500 stands for zero in the data rows.
Some points, one per row:
Array([727, 436, 449, 730, 543, 516, 304, 183])
Array([533, 662, 496, 554, 487, 368, 497, 563])
Array([535, 542, 491, 545, 502, 493, 485, 577])
Array([605, 557, 530, 543, 499, 487, 389, 349])
Array([535, 659, 490, 588, 530, 362, 535, 555])
Array([615, 547, 515, 616, 510, 449, 412, 372])
Array([481, 503, 456, 406, 440, 395, 504, 483])
Array([566, 566, 541, 550, 569, 781, 630, 608])
Array([512, 552, 508, 462, 540, 491, 522, 515])
Array([437, 485, 474, 463, 455, 408, 510, 465])
Array([630, 452, 461, 632, 527, 402, 385, 290])
Array([393, 392, 494, 453, 450, 461, 462, 505])
Array([450, 558, 574, 455, 531, 442, 526, 548])
Array([375, 299, 619, 484, 543, 787, 554, 639])
Array([511, 536, 445, 509, 486, 314, 423, 378])
Array([464, 476, 403, 432, 446, 340, 509, 482])
Array([458, 509, 411, 516, 488, 391, 517, 456])
Array([359, 243, 705, 521, 594, 999, 594, 754])
Array([511, 533, 486, 439, 508, 352, 509, 464])
Array([361, 217, 413, 753, 429, 999, 596, 783])
Array([386, 375, 413, 519, 388, 530, 429, 606])
Array([405, 437, 540, 456, 487, 637, 508, 542])
Array([259, 402, 551, 645, 578, 868, 530, 720])
Array([473, 498, 490, 420, 479, 311, 494, 491])
Array([603, 465, 421, 544, 544, 331, 421, 334])
Array([593, 664, 600, 499, 578, 486, 544, 521])
Array([473, 558, 375, 450, 394, 106, 421, 364])
Array([520, 595, 268, 610, 432,   0, 390, 260])
12 more points follow, each with its number after it:
Array([466, 483, 492, 424, 483, 379, 520, 495]) 0
Array([459, 411, 371, 424, 376, 389, 457, 454]) 1
Array([438, 489, 429, 555, 464, 446, 503, 619]) 2
Array([682, 802, 767, 774, 757, 735, 581, 449]) 3
Array([470, 591, 489, 399, 461, 214, 462, 401]) 4
Array([502, 499, 462, 442, 492, 488, 544, 521]) 5
Array([559, 630, 518, 585, 558, 445, 476, 507]) 6
Array([573, 480, 437, 555, 469, 334, 402, 320]) 7
Array([450, 518, 445, 434, 470, 444, 503, 461]) 8
Array([408, 358, 601, 466, 503, 652, 513, 596]) 9
Array([495, 519, 486, 553, 478, 590, 520, 550]) 10
Array([427, 483, 380, 493, 455, 227, 471, 463]) 11
Which three of these numbered points are nearest to each point below, ignoring the 2 directions in which the first points spread most? Their numbers follow each, nearest first.
Array([424, 477, 437, 585, 465, 531, 526, 633]) > 2 10 11
Array([492,   0, 457, 193, 278, 885, 515, 604]) > 1 9 7
Array([536, 539, 495, 558, 512, 683, 585, 587]) > 10 5 6
Array([499, 574, 624, 443, 563, 460, 485, 503]) > 4 6 0
Array([469, 475, 360, 567, 415, 821, 613, 605]) > 10 5 8
Array([431, 419, 366, 452, 384, 485, 470, 476]) > 1 7 8
Array([515, 563, 774, 678, 684, 783, 408, 630]) > 6 4 3
Array([319, 181, 662, 490, 512, 999, 583, 698]) > 9 7 0
Array([446, 467, 480, 447, 519, 435, 492, 507]) > 0 7 4
Array([580, 674, 614, 551, 537, 457, 486, 495]) > 6 10 4
Array([638, 217, 666, 312, 508, 982, 478, 467]) > 9 0 5
Array([546, 639, 747, 768, 819, 747, 536, 587]) > 3 6 10
Array([485, 493, 480, 453, 472, 541, 555, 537]) > 5 8 10
Array([470, 501, 417, 561, 483, 604, 523, 588]) > 10 2 5
Array([552, 639, 540, 593, 607, 428, 536, 490]) > 6 10 4
Array([446, 500, 496, 398, 466, 228, 458, 426]) > 9 0 7
Array([458, 588, 418, 543, 422, 261, 456, 548]) > 2 10 11
Array([556, 214, 516, 337, 419, 736, 504, 528]) > 1 9 0
Array([573, 487, 466, 468, 502, 491, 505, 434]) > 5 0 8
Array([518, 487, 459, 439, 441, 557, 518, 561]) > 5 10 8
Array([602, 669, 517, 783, 599, 419, 459, 385]) > 6 10 2
Array([638, 592, 481, 684, 554, 506, 499, 590]) > 6 10 2
Array([533, 641, 577, 543, 551, 403, 546, 470]) > 6 10 4
Array([571, 507, 480, 526, 515, 421, 471, 387]) > 0 5 4
Array([575, 456, 490, 447, 467, 446, 478, 400]) > 0 5 9
Array([536, 584, 482, 511, 513, 425, 452, 488]) > 10 6 5
Array([429, 504, 419, 464, 459, 216, 464, 441]) > 11 7 0
Array([419, 428, 374, 476, 379, 389, 455, 481]) > 1 11 7
